M =
[[ -9 -18   1  11  28  14   5  10  26  23  29  32  24]
 [-21 -47 -49 -50 -47 -22 -26 -31 -34 -28 -10 -23  15]]
Rows and columns are counted from 1.
(1, 1) = -9
(2, 11) = -10
(2, 7) = -26
(2, 13) = 15
(2, 6) = -22
(2, 9) = -34
(2, 4) = -50
(2, 10) = -28
(1, 9) = 26
(1, 11) = 29
(2, 1) = -21
(1, 2) = -18

X = [[14.174, 77.591, 29.635, 48.965, 44.668, 2.802, 58.775, -165.894, 89.788, 34.758], [66.065, 61.926, 55.285, 64.424, 33.901, 82.212, 59.046, -25.144, 72.136, 74.642], [88.712, 23.092, 57.494, 55.576, 62.039, 91.460, 49.776, -17.836, 47.916, 71.699], [30.477, 49.250, 63.428, 65.589, 37.248, -22.060, 32.894, 174.580, 93.348, 60.434], [58.472, 76.825, 81.361, 72.353, 63.146, 164.516, 48.033, 153.161, 109.217, 82.959], [76.128, 53.353, 22.096, 58.241, 68.435, 46.503, 76.576, 90.696, 44.067, 12.616], [85.692, 61.835, 55.474, 66.889, 44.238, 60.749, 88.648, 234.627, 59.731, 24.816], [85.708, 59.937, 105.566, 61.004, 55.123, 157.056, 60.484, 38.110, 36.058, 48.111], [79.320, 70.720, -49.896, 58.114, 67.685, 99.828, 59.812, -87.280, 85.998, 62.317], [91.598, 58.151, 44.347, 82.762, 74.904, 92.778, 52.428, 200.459, 116.575, 101.370], [44.292, 53.767, 69.613, 50.244, 47.445, 90.360, 31.109, -53.173, 53.709, 63.966], [80.877, 45.523, 30.962, 51.646, 45.514, 79.487, 67.435, 144.696, 27.298, 19.459], [24.051, 71.528, 37.488, 53.513, 54.191, 85.747, 32.489, 65.257, 86.650, 79.256], [71.634, 72.116, -15.188, 56.544, 42.615, 36.632, 58.031, 154.393, 48.756, 77.356]]
Indices start at 1.
(1, 1): 14.174
(6, 8): 90.696
(8, 6): 157.056
(10, 6): 92.778
(2, 2): 61.926
(10, 8): 200.459
(1, 4): 48.965
(12, 5): 45.514
(10, 9): 116.575
(14, 10): 77.356
(12, 3): 30.962
(10, 2): 58.151
(2, 3): 55.285
(6, 7): 76.576
(4, 4): 65.589
(1, 6): 2.802
(12, 7): 67.435
(5, 9): 109.217
(1, 8): -165.894
(4, 5): 37.248
(8, 3): 105.566
(4, 3): 63.428
(11, 5): 47.445
(14, 4): 56.544
(1, 10): 34.758
(11, 7): 31.109
(1, 3): 29.635
(8, 7): 60.484
(10, 4): 82.762
(5, 4): 72.353
(4, 10): 60.434
(3, 7): 49.776
(7, 10): 24.816
(7, 6): 60.749
(3, 8): -17.836
(8, 1): 85.708

grid =
[[ 27   8  34 -17]
 [-19  51  45  -7]
 [ 20  22  26  -6]
 [ -5 -10 -34  30]
 [-24  22  27  -1]
 [ 12  -4   2 -21]
 [-10 -25 -19   6]
 [ -6 -11  -8  -3]
 [ -7 -10   7 -11]]
Rows and columns are counted from 1.
row 1 col 1: 27
row 2 col 4: -7
row 9 col 2: -10
row 3 col 2: 22
row 5 col 2: 22
row 6 col 1: 12
row 2 col 2: 51
row 8 col 3: -8
row 8 col 1: -6
row 7 col 3: -19
row 3 col 4: -6
row 2 col 3: 45
row 1 col 4: -17
row 9 col 3: 7
row 7 col 2: -25
row 9 col 4: -11
row 4 col 2: -10
row 3 col 3: 26
row 1 col 2: 8
row 8 col 4: -3

B =
array([[ 658,   96,  510,  132, -184,   25],
       [  -7, -137,   65,  -47, -578,  -79],
       [ 194,  -40, -143,  -59,    1,  -83],
       [ 192,  245,  508,    0, -124,   14],
       [ 830, -196, -172,  -71,  -65,  -65],
       [ 496, -205, -291, -131,  361,  -82]])
Indices start at 1.
(1, 1) = 658
(4, 1) = 192
(2, 1) = -7
(2, 2) = -137
(2, 5) = -578
(1, 6) = 25
(6, 3) = -291
(5, 2) = -196
(4, 5) = -124
(3, 2) = -40
(6, 2) = -205
(3, 6) = -83
(2, 4) = -47
(6, 4) = -131
(4, 2) = 245
(1, 5) = -184
(6, 6) = -82
(3, 4) = -59
(5, 3) = -172
